Here are some points:
[ 35. -15.  15.  24. -18.  41.  43. -52.  59.  13. -37. -57.  -8.  49. -10.  41. -11.  16.  18. -23.  32. -60. -10.
  35.   1. -16. -28.  26.  46.  13.  18. -22.  17.]
[ 15. -32.  22.  43. -11.  40.  27.  -9.  -4.  22.  20.  20.   2. -13. -12.  41.  51. -43. -60.  44.  -3. -18.  16.
  22.  26.  36.  -1.  20.   4. -12.  -1.  19.  45.]
[-18.   3.  35.  26.  -5.  -7. -18. -18.  30.  34.   3.  10.  25.  -1. -15.  21.  23.  -8. -19.   9. -10.  13.  26.
   8.   8. -57.  -9.  50.   7. -33. -21.   8.   0.]
[-54.  14. -36. -41. -48.   4. -63.  21. -58.  23.  64. -16. -38.  11.  -6. -13.  35. -65. -65.  35. -18.  42. -27.
 -48. -45. -37.   8. -16. -23.  -4. -35. -27. -30.]
[ -2. -25.  16.  31. -48. -44.  46. -28.  17. -12. -23.  50.  33. -10.  63. -10.  35.  27.  -6. -24.  25.  24.  47.
  17.  18. -43. -32. -25.  11.  27.   7.  59.  28.]
[ 15. -14.  -6.   5.  34.  38.  -3. -13.  32.  51.  18. -47.  14. -21.  25. -17. -17.  13.  19.  -7. -25. -43. -18.
  17.  21.  -3. -23. -27.  32.  43.  -2.  19.  23.]
[ -4. -30.   8.  31. -11.  -6.  -5. -37.  29.  48.  15. -36.   2.  68.  51. -33.   5.  72.  44. -55.  26. -17.  25.
  29. -37.  62.  48. -16.  37.  39.  -2. -21.  10.]
[  7.  60.  17. -36.  54.  12.  52. -16.  31. -51. -67. -60.   7.  23.  -9.  48. -17.  27.  29.  -6.   7. -50. -22.
  18. -14.   5.  23.  27.  19.  -7.  42. -17.  46.]
[  4.  26.  35.   8.  -5.  43.  46.  17.  29.  -3. -27. -28. -20.  41. -14.   8. -12.  -7.   1.   3. -26. -43.   8.
  36.  30. -11.  -3.  -1.  -2.  -1.  -1. -47.  11.]
[-87. -22. -22.  -2. -39. -33. -69.  24.  29.  58.  24.  26. -37. -60. -17.  31.  -2. -30. -16.  29. -44.  25.  28.
   2. -11.  10.  -4. -20.  27.  33.  -5.  47. -60.]
[ 19. -30.   1.  25.  39. -34.  30.  -9. -34. -37.  -4.  23.   4. -17.  15. -33. -18.  20.  26.  -3. -14.  -4.   1.
   5.  22. -17.   2.  30. -34. -47.  -2. -52.   1.]
[ 41.  72.  21. -43. -13. -22. -19.   3.  30. -49. -62. -20. -28.   4.  61. -52. -13. -55. -30.  56.  -2.  14. -13.
 -18. -33.  -9.  41.  -8.   7.  11. -14. -23.  11.]
[ 24. -62. -24.  32.  46. -18. -44.   7.  25. -29. -44.  14.  18.  -5.   0.  37.   3.  -4.  -4.  13. -45.  14.   7.
  -4. -26. -45. -33. -14.   3.  11. -62. -22.  -3.]
Then 18 other points, each followed by its number:
[ 22. -31.  64.  74.  10.  56. -12. -58.  -4. -75. -57.  15.   9. -38. -44.  38. -31.   8.  26. -26.  66.   4. -41.
 -29.   7.   5. -26. -39. -35.   3.  75.  28. -46.] 0
[ -1.   9.  30.  16.  43.  17. -16. -26. -16.  72.  68.  -4.  32. -16.   8.  10.  18. -13. -21.  11.   1.  10. -13.
 -14.  54.   1.  -9. -38.   7.  33. -14.  22.  -9.] 1
[  3.  66.  34. -25.  26.  23. -13.   1.  18.  30.  10. -26. -34.  22.  44. -26.  -2. -39. -24.  28.  18.  -2.  21.
  13. -36.  30.  23.  -7.  27.  25.  65.   4.  28.] 2
[-84.  17.   7.  -8. -27. -39. -52.  91. -28.  -5.  20.  77.  37. -90.  -2.  40.  23.  -7. -21.  26. -11.   2.  46.
  28. -82. -50.  -6.   9.  22.  11.  -7.  28. -10.] 3
[ 57.  32.  24.  -5.   3.  23.  34.  11.  28.  27.  -3. -38.   0.   1.  24.  19.  47.  -4. -34. -12.   8. -33.   9.
  30.  21.  -5.  -9. -30.   0.  23.  35. -42.  -3.] 4
[-20.  31.  16. -10.  41.  45.  14. -41. -13.  13.  19.  -7.  39.   2.  29.   0.  18.   9.  -7.  14.  -5. -49.  85.
  91. -28.  66. -57.  -9.  -8.   0.  28.  17.  -4.] 5
[ 28. -32. -95. -51.  23. -31.  -2.   5.  -2.  15.  13. -67. -76.  57.  35.  17. -52. -35.  10.  13.  21.  18.   6.
  -9.  36. -45.  37.   0. -52. -38.  66.  27. -50.] 6
[ 22.  -9. -18.  -8. -13. -52.  39.  56. -12.  -1.   8. -29. -48.  30. -61. -62.   1.   6.   2.   5.  19.  18. -36.
 -37.  24. -32.  52.   6.   7.   2.  10.  -3. -25.] 7
[  4. -51. -54.  -2.  -3.  28. -12. -37.  29.   5. -19.  10.  -5.  27.  -3.   0. -44.  23.  42. -15.  18. -48.  -2.
  32.   9.  -6.  -9.  54.  24. -20.  -5.  33.  13.] 8
[-30.  46. -15. -50. -50.  45.  20.  23. -43. -51.  -4.   0.   2.  -2. -26.  24. -23.  53.  49. -57.  24. -16.  -7.
   6. -37.  15.  -3.  -6. -23. -13.   9.  14. -14.] 9
[-35.   6. -14. -16. -27. -28.  26. -24.   2.  37.  27. -25.  -2.  16.  -4.   2.  20. -27. -31.  29.  12.  33.  43.
   8.   8.  15. -28. -20.  -4.  11.  -4. -46.  17.] 10
[  9. -36.  -7.  23.  17.  48.  -7. -20. -34. -26.   8. -18. -52.   3.  25. -26.  36.   9. -19. -50.  59. -23. -20.
   1.  -4.  40. -13.   8. -55. -44.  -7.  14.  14.] 11
[-48.  22. -72. -74. -75. -13. -47.  22.  -3. -11.  -7.  63.  40. -50. -24.  57.  11. -39. -30.  52. -40.   5.  17.
   9. -53. -10.  37. -39.   6.  33. -30.   7. -32.] 12
[  3.  44.  32. -12. -38.  60.  24. -27.  34. -30. -53.  -4.   0.  16.  -5. -38. -36.  34.  45. -37.  31. -45.  17.
  41. -36.  13. -35. -45.   0.  33.  77.   6.  64.] 13
[ 17. -36.  22.  47.   1.   7.  19. -29.   9.  -1.  -6. -10. -26.   4. -23.   3.  22. -26. -31.  28. -37. -56.  -4.
  35.  21.  -8. -52. -29. -29.  -1. -13.   9. -15.] 14
[ 37. -23.  19.  33.  17. -15. -38.  -6. -21. -17.   3. -18. -54.  23. -13.   9.   1.  42.  25.  -7. -24.  22.  26.
   2.  84.  58. -21. -22.  12.  26.   0. -20.  55.] 15
[-57.  26. -44. -57. -51.  22. -35.  26. -66. -28.  31.  21.  -5. -42. -72. -15.  13.   3.  -7.  16. -65.  44.  55.
   7. -49. -30.  57. -26. -40. -10. -36.  41. -52.] 16
[ 45. -43. -35.   6.  31. -19.  41. -12. -33.   3.  28. -28. -51.  20.  49.  10.  -8.  17.  16. -36.  53.  -5. -51.
 -32.  -6.  14. -13.  -3.  -2.   2.  67.   9.  -3.] 17
Which two of these numbered points are nearest to each point below, looking only along the 2 directions in which the first points spread most? Their numbers follow each, nearest first.
[ -71.  -31.  -16.   12.  -51.   -5.  -48.   16.    0.  -47.  -37.  103.   67. -102.  -65.  -10.   25.  -25.  -34.
  -28.   14.   17.   21.    5.  -29.  -45.   49.  -20.   11.   22.   23.   33.  -50.] > 3 1
[  7.   3. -74. -63.  36.  33. -47. -23. -26.   4.  23.   5. -28. -15.  72.  31. -41.  57.  63. -53.  26. -53. -35.
  13.  54.  -7.  12.   2.  34.  23.   2.   5.  10.] > 17 0
[  7. -26. -26.  -2.  -3. -23. -46. -10.  -9.  70.  63.  29.  36. -19. -12.  29.  40. -34. -48. -29.  58. -27.  17.
  31.  21.  11. -10. -20. -24.  -2. -16.  26.   4.] > 1 10
[ 55.  59.  20. -32.  -4.  47.   6.   8.  67. -35. -83. -46. -23. -16. -12.  21.  16. -35. -34.  20.  22. -16. -50.
 -24.  43. -14. -35. -51. -27.  15. -49.  -5. -43.] > 2 6
[ 16.  -7. -46. -30.  -4.  19. -15. -25.  42.  55.  11.  66.  55. -55.  -6. -30. -49.  36.  55. -32.  16.   4. -42.
 -33.  -3.  27.  20.  -1. -82. -61.  43.  10. -14.] > 14 11
[ 15.  -9. -15.  -3.  -2.  22.   7.  -9.  16.   8.  -6.  29.  46.   9.   5.   3. -44.  29.  47. -48.  58. -41.   1.
  28. -14.  43. -87.  80. -11. -66.  -1.  36.  17.] > 8 5
[  9.  23.  41.  13.  66.  19.  25. -28.  38.  -6. -33.  43.  41. -29.  36.   2. -59.  34.  61.  -6.  42. -43.  52.
  64. -18.  47.  23.   0.   6.   2.  25. -27.  26.] > 13 0
[ 32.   5.  13.   6.   6. -24.  -7.  20. -34.  -1.  27.  -2. -17.  21. -31. -32. -26. -38.  -6.  42. -29.  27. -54.
 -54.  38.  16.  38.  22. -41. -46. -20. -44.  26.] > 6 7
[ 25.   2.  58.  45.   0. -50.  -1. -30. -60. -24.  29. -16. -22.  39.  -9. -13.  74. -37. -71.  12.  25.  26.  -1.
 -18.  22.  -9.  24.  25.  -2. -20. -20. -34. -22.] > 7 6
